In the data rows, 500 means zero.
Here are some points, one per row:
tensor([384, 366, 684, 661, 758, 567, 561, 353, 593, 534, 471, 408, 374, 916, 481, 326, 642, 329, 667, 566, 491, 384,
        424, 617, 593, 547, 510, 444, 566, 482, 591, 621])
tensor([582, 531, 520, 421, 514, 481, 615, 508, 469, 456, 565, 515, 491, 521, 409, 518, 566, 399, 627, 468, 680, 585,
        426, 291, 615, 550, 523, 565, 363, 470, 698, 464])
tensor([309, 584, 486, 413, 565, 555, 524, 456, 709, 616, 619, 524, 646, 461, 625, 462, 128, 514, 634, 361, 452, 408,
        563, 517, 550, 357, 389, 472, 634, 451, 547, 469])
tensor([529, 363, 599, 518, 528, 482, 707, 696, 624, 493, 574, 373, 383, 340, 478, 472, 330, 685, 518, 522, 557, 563,
        385, 363, 564, 525, 606, 530, 482, 377, 592, 400])
tensor([470, 512, 544, 341, 398, 662, 503, 520, 342, 478, 665, 443, 454, 660, 504, 372, 548, 329, 490, 565, 420, 535,
        608, 526, 385, 260, 493, 569, 498, 425, 477, 244])
tensor([601, 594, 513, 698, 477, 594, 509, 420, 354, 534, 485, 558, 518, 475, 287, 550, 453, 447, 344, 223, 457, 630,
        403, 491, 509, 446, 637, 443, 348, 459, 378, 542])
tensor([342, 520, 433, 540, 614, 539, 556, 437, 554, 660, 571, 518, 467, 532, 618, 288, 148, 565, 529, 631, 430, 493,
        629, 680, 637, 529, 447, 455, 420, 573, 543, 588])
tensor([562, 566, 567, 549, 411, 497, 547, 470, 410, 478, 504, 549, 394, 551, 431, 668, 483, 463, 451, 557, 521, 431,
        447, 466, 587, 422, 376, 381, 378, 542, 674, 690])
tensor([571, 548, 408, 665, 481, 167, 486, 188, 481, 418, 469, 494, 439, 468, 467, 480, 555, 451, 572, 443, 284, 431,
        524, 577, 507, 437, 480, 544, 444, 433, 545, 355])
tensor([695, 599, 387, 531, 365, 585, 552, 492, 725, 533, 477, 206, 347, 472, 423, 375, 529, 669, 568, 555, 432, 454,
        504, 578, 582, 488, 541, 442, 644, 776, 548, 569])
tensor([546, 596, 525, 496, 492, 535, 423, 518, 527, 452, 492, 706, 481, 530, 317, 535, 536, 532, 351, 466, 510, 550,
        474, 622, 676, 647, 417, 431, 473, 509, 717, 187])
tensor([581, 449, 544, 337, 476, 510, 654, 493, 410, 488, 484, 587, 558, 392, 395, 609, 515, 482, 580, 429, 293, 476,
        632, 545, 492, 568, 520, 657, 691, 662, 538, 476])
tensor([513, 531, 511, 574, 606, 263, 548, 414, 291, 440, 542, 250, 529, 585, 467, 621, 424, 369, 505, 457, 438, 525,
        759, 520, 487, 447, 427, 390, 590, 497, 511, 335])
tensor([625, 748, 512, 689, 437, 455, 392, 522, 420, 412, 396, 673, 915, 748, 620, 329, 391, 540, 394, 636, 739, 492,
        427, 491, 423, 547, 676, 490, 502, 380, 527, 488])
tensor([485, 505, 600, 275, 414, 527, 439, 401, 517, 387, 541, 417, 401, 506, 812, 532, 533, 361, 403, 205, 556, 633,
        567, 433, 314, 569, 461, 513, 553, 563, 414, 485])
tensor([339, 451, 276, 545, 398, 416, 215, 536, 505, 519, 526, 623, 396, 562, 427, 569, 397, 634, 546, 434, 431, 277,
        484, 450, 540, 551, 368, 599, 505, 606, 371, 188])
tensor([405, 468, 549, 599, 564, 453, 436, 468, 606, 712, 706, 597, 567, 864, 522, 469, 266, 513, 458, 431, 521, 659,
        461, 489, 416, 488, 567, 726, 397, 509, 359, 502])
tensor([582, 412, 358, 387, 535, 594, 673, 838, 669, 574, 402, 356, 546, 527, 692, 688, 665, 357, 384, 552, 502, 495,
        372, 538, 492, 440, 585, 509, 336, 439, 415, 430])
tensor([523, 428, 260, 309, 472,   0, 405, 509, 460, 525, 389, 671, 512, 439, 471,  88, 572, 334, 483, 484, 478, 571,
        524, 481, 505, 331, 383, 486, 548, 530, 382, 527])
tensor([511, 426, 482, 607, 467, 538, 622, 481, 353, 453, 601, 619, 541, 377, 553, 610, 520, 422, 582, 580, 444, 456,
        429, 524, 350, 704, 569, 489, 339, 589, 695, 600])
tensor([431, 363, 450, 743, 380, 580, 597, 487, 676, 479, 180, 336, 409, 379, 441, 550, 457, 340, 370, 474, 585, 622,
        561, 486, 438, 523, 355, 605, 485, 277, 389, 569])
tensor([568, 473, 719, 641, 329, 469, 351, 353, 415, 423, 557, 436, 430, 419, 431, 427, 558, 557, 715, 432, 433, 463,
        636, 669, 504, 469, 455, 660, 484, 533, 444, 617])
tensor([446, 661, 588, 428, 422, 268, 394, 359, 769, 357, 423, 417, 406, 466, 610, 647, 566, 551, 476, 634, 561, 541,
        369, 417, 464, 602, 694, 508, 416, 433, 548, 414])
tensor([494,  52, 513, 346, 404, 528, 286, 541, 549, 420, 400, 570, 318, 494, 446, 488, 296, 608, 523, 616, 504, 628,
        494, 457, 402, 615, 483, 365, 482, 418, 546, 685])
tensor([547, 478, 373, 434, 546, 395, 614, 537, 573, 688, 650, 411, 600, 416, 398, 581, 565, 584, 472, 434, 621, 614,
        488, 553, 321, 473, 426, 400, 446, 420, 463, 517])
tensor([545, 669, 505, 532, 389, 478, 505, 635, 489, 381, 587, 503, 694, 774, 501, 493, 460, 410, 456, 459, 511, 696,
        491, 288, 510, 603, 518, 548, 561, 578, 513, 651])
tensor([ 10, 647, 572, 440, 465, 531, 483, 533, 542, 522, 498, 405, 437, 234, 211, 360, 660, 538, 402, 464, 512, 574,
        534, 481, 508, 648, 643, 604, 602, 402, 507, 654])
tensor([385, 474, 794, 585, 518, 649, 659, 565, 477, 883,  22, 484, 536, 607, 669, 360, 418, 636, 589, 559, 383, 511,
        500, 503, 485, 416, 503, 582, 585, 637, 605, 314])
tensor([ 64, 456, 379, 636, 582, 542, 742, 556, 452, 410, 460, 544, 579, 510, 444, 514, 899, 911, 464, 499, 522, 529,
        409, 387, 367, 466, 435, 359, 439, 452, 332, 412])
tensor([455, 537, 645, 517, 870, 569, 531, 511, 652, 212, 276, 563, 507, 652, 549, 427, 510, 520, 489, 456, 518, 403,
        673, 558, 546, 373, 352, 489, 499, 698, 490, 473])
tensor([527, 465, 227, 489, 496, 734, 500, 488, 292, 502, 339, 381, 442, 415, 424, 461, 401, 534, 514, 396, 536, 646,
        534, 407, 378, 440, 629, 349, 389, 407, 384, 451])
tensor([566, 508, 506, 366, 401, 563, 527, 530, 640, 488, 581, 654, 518, 550, 449, 632, 547, 540, 549, 533, 325, 410,
        497, 567, 654, 381, 523, 469, 665, 527, 369, 536])
tensor([579, 653, 472, 412, 337, 641, 458, 412, 421, 399, 328, 593, 893, 528, 646, 331, 472, 500, 592, 515, 395, 388,
        395, 524, 627, 575, 378, 266, 496, 477, 526, 592])
tensor([587, 570, 432, 522, 504, 543, 460, 430, 286, 454, 616, 409, 387, 571, 658, 489, 591, 637, 561, 679, 507, 401,
        472, 558, 628, 545, 357, 502, 691, 475, 378, 420])
tensor([273, 567, 503, 478, 393, 447, 265, 849, 411, 387, 465, 265, 505, 491, 393, 513, 458, 463, 509, 545, 569, 406,
        443, 526, 491, 495, 629, 479, 360, 617, 605, 521])
tensor([393, 503, 721, 585, 505, 333, 354, 436, 503, 999, 376, 449, 515, 480, 625, 696, 624, 461, 441, 534, 580, 451,
        540, 365, 561, 572, 507, 308, 416, 521, 556, 603])
tensor([578, 562, 477, 477, 450, 585, 509, 448, 545, 486, 567, 610, 495, 581, 381, 576, 605, 510, 462, 486, 575, 491,
        645, 415, 243, 448, 583, 571, 531, 365, 587, 579])
tensor([441, 472, 533, 511, 463, 537, 317, 637, 598, 455, 578, 639, 546, 427, 589, 536, 634, 473, 605, 437, 407, 528,
        474, 650, 532, 260, 445, 593, 694, 528, 723, 557])
tensor([580, 588, 543, 531, 516, 515, 502, 451, 641, 514, 602, 580, 490, 335, 442, 587, 537, 594, 563, 627, 573, 542,
        403, 618, 502, 447, 423, 374, 504, 622, 461, 450])
tensor([598, 556, 469, 332, 470, 544, 539, 518, 535, 522, 435, 575, 549, 494, 288, 574, 454, 505, 521, 425, 631, 411,
        600, 430, 397, 430, 528, 723, 507, 385, 245, 615])
tensor([441, 510, 369, 117, 492, 489, 603, 384, 321, 486, 360, 379, 333, 507, 497, 600, 414, 536, 469, 577, 637, 453,
        279, 529, 582, 497, 567, 446, 500, 512, 550, 572])
tensor([598, 611, 592, 579, 474, 378, 708, 555, 388, 434, 463, 560, 391, 482, 612, 510, 422, 569, 363, 343, 442, 526,
        414, 528, 376, 510, 586, 671, 546, 402, 302, 627])
tensor([612, 459, 422, 426, 981, 556, 224, 371, 319, 498, 401, 319, 640, 413, 420, 610, 518, 480, 605, 471, 435, 523,
        552, 602, 494, 543, 469, 809, 541, 523, 594, 476])
tensor([537, 640, 522, 496, 377, 638, 520, 417, 517, 466, 653, 487, 513, 406, 505, 541, 513, 424, 500, 622, 427, 456,
        483, 457, 539, 372, 183, 589, 417, 496, 446, 350])
tensor([575, 422, 505, 399, 468, 578, 453, 399, 677, 469, 595, 656, 502, 524, 384, 554, 592, 511, 448, 500, 488, 645,
        551, 444, 368, 455, 692, 458, 404, 509, 431, 535])
There is one direction along which these points spread out most. Take the direction at right angles to it along which they spread out most. Go by this last direction. How many in every 100 of the points above lie lower along it than each point below? Answers are rounded to whole numbers. More than half of the points above lie lower than the first one.
tensor([562, 479, 657, 607, 774, 310, 255, 609, 375, 452, 489, 433, 607, 464, 465, 611, 414, 419, 541, 497, 346, 516,
        524, 543, 447, 377, 499, 457, 632, 514, 299, 428]) -> 27
tensor([520, 345, 567, 465, 371, 510, 586, 411, 548, 547, 469, 511, 589, 354, 464, 399, 517, 294, 601, 586, 583, 375,
        484, 585, 543, 710, 488, 452, 517, 672, 369, 328]) -> 62
tensor([512, 655, 524, 674, 776, 676, 403, 474, 498, 401, 622, 639, 344, 322, 735, 406, 525, 354, 486, 597, 556, 522,
        430, 348, 597, 592, 644, 341, 424, 470, 349, 622]) -> 69
tensor([430, 309,  77, 704, 413, 437, 498, 439, 488, 496, 471, 523, 476, 450, 685, 585, 549, 448, 493, 402, 512, 529,
        737, 547, 590, 324, 659, 652, 571, 594, 493, 513]) -> 31
tensor([651, 534, 434, 419, 512, 532, 497, 943, 607, 648, 555, 432, 300, 491, 531, 328, 554, 571, 527, 480, 547, 406,
        482, 540, 531, 676, 439, 486, 355, 418, 541, 547]) -> 80
tensor([572,   0, 604, 474, 445, 535, 483, 390, 433, 420, 610, 268, 746, 491, 536, 308, 579, 744, 236, 461, 563, 432,
        416, 357, 553, 449, 542, 467, 397, 435, 523, 540]) -> 71
tensor([606, 534, 663, 485, 489, 463, 471, 485, 345, 523, 612, 600, 358, 449, 832, 497, 578, 669, 401, 333, 519, 598,
        625, 517, 437, 473, 567, 577, 523, 317, 524, 473]) -> 36
tensor([526, 514, 541, 552, 451, 491, 521, 470, 359, 437, 547, 650, 460, 458, 465, 634, 502, 483, 507, 529, 679, 482,
        293, 551, 519, 514, 389, 413, 566, 574, 605, 597]) -> 47
tensor([561, 559, 362, 341, 530, 496, 532, 536, 579, 478, 532, 485, 570, 576, 501, 669, 599, 595, 473, 554, 439, 546,
        542, 399, 535, 813, 486, 525, 449, 464, 541, 701]) -> 56
tensor([488, 431, 579, 507, 419, 437, 701, 624, 455, 429, 618, 665, 569, 484, 358, 618, 530, 406, 595, 628, 482, 346,
        616, 590, 734, 548, 511, 381, 547, 447, 540, 406]) -> 47
tensor([586, 557, 403, 591, 615, 617, 585, 500, 606, 642, 586, 482, 382, 381, 416, 327, 280, 231, 396, 646, 458, 339,
        372, 404, 374, 513, 438, 389, 646, 610, 702, 496]) -> 71
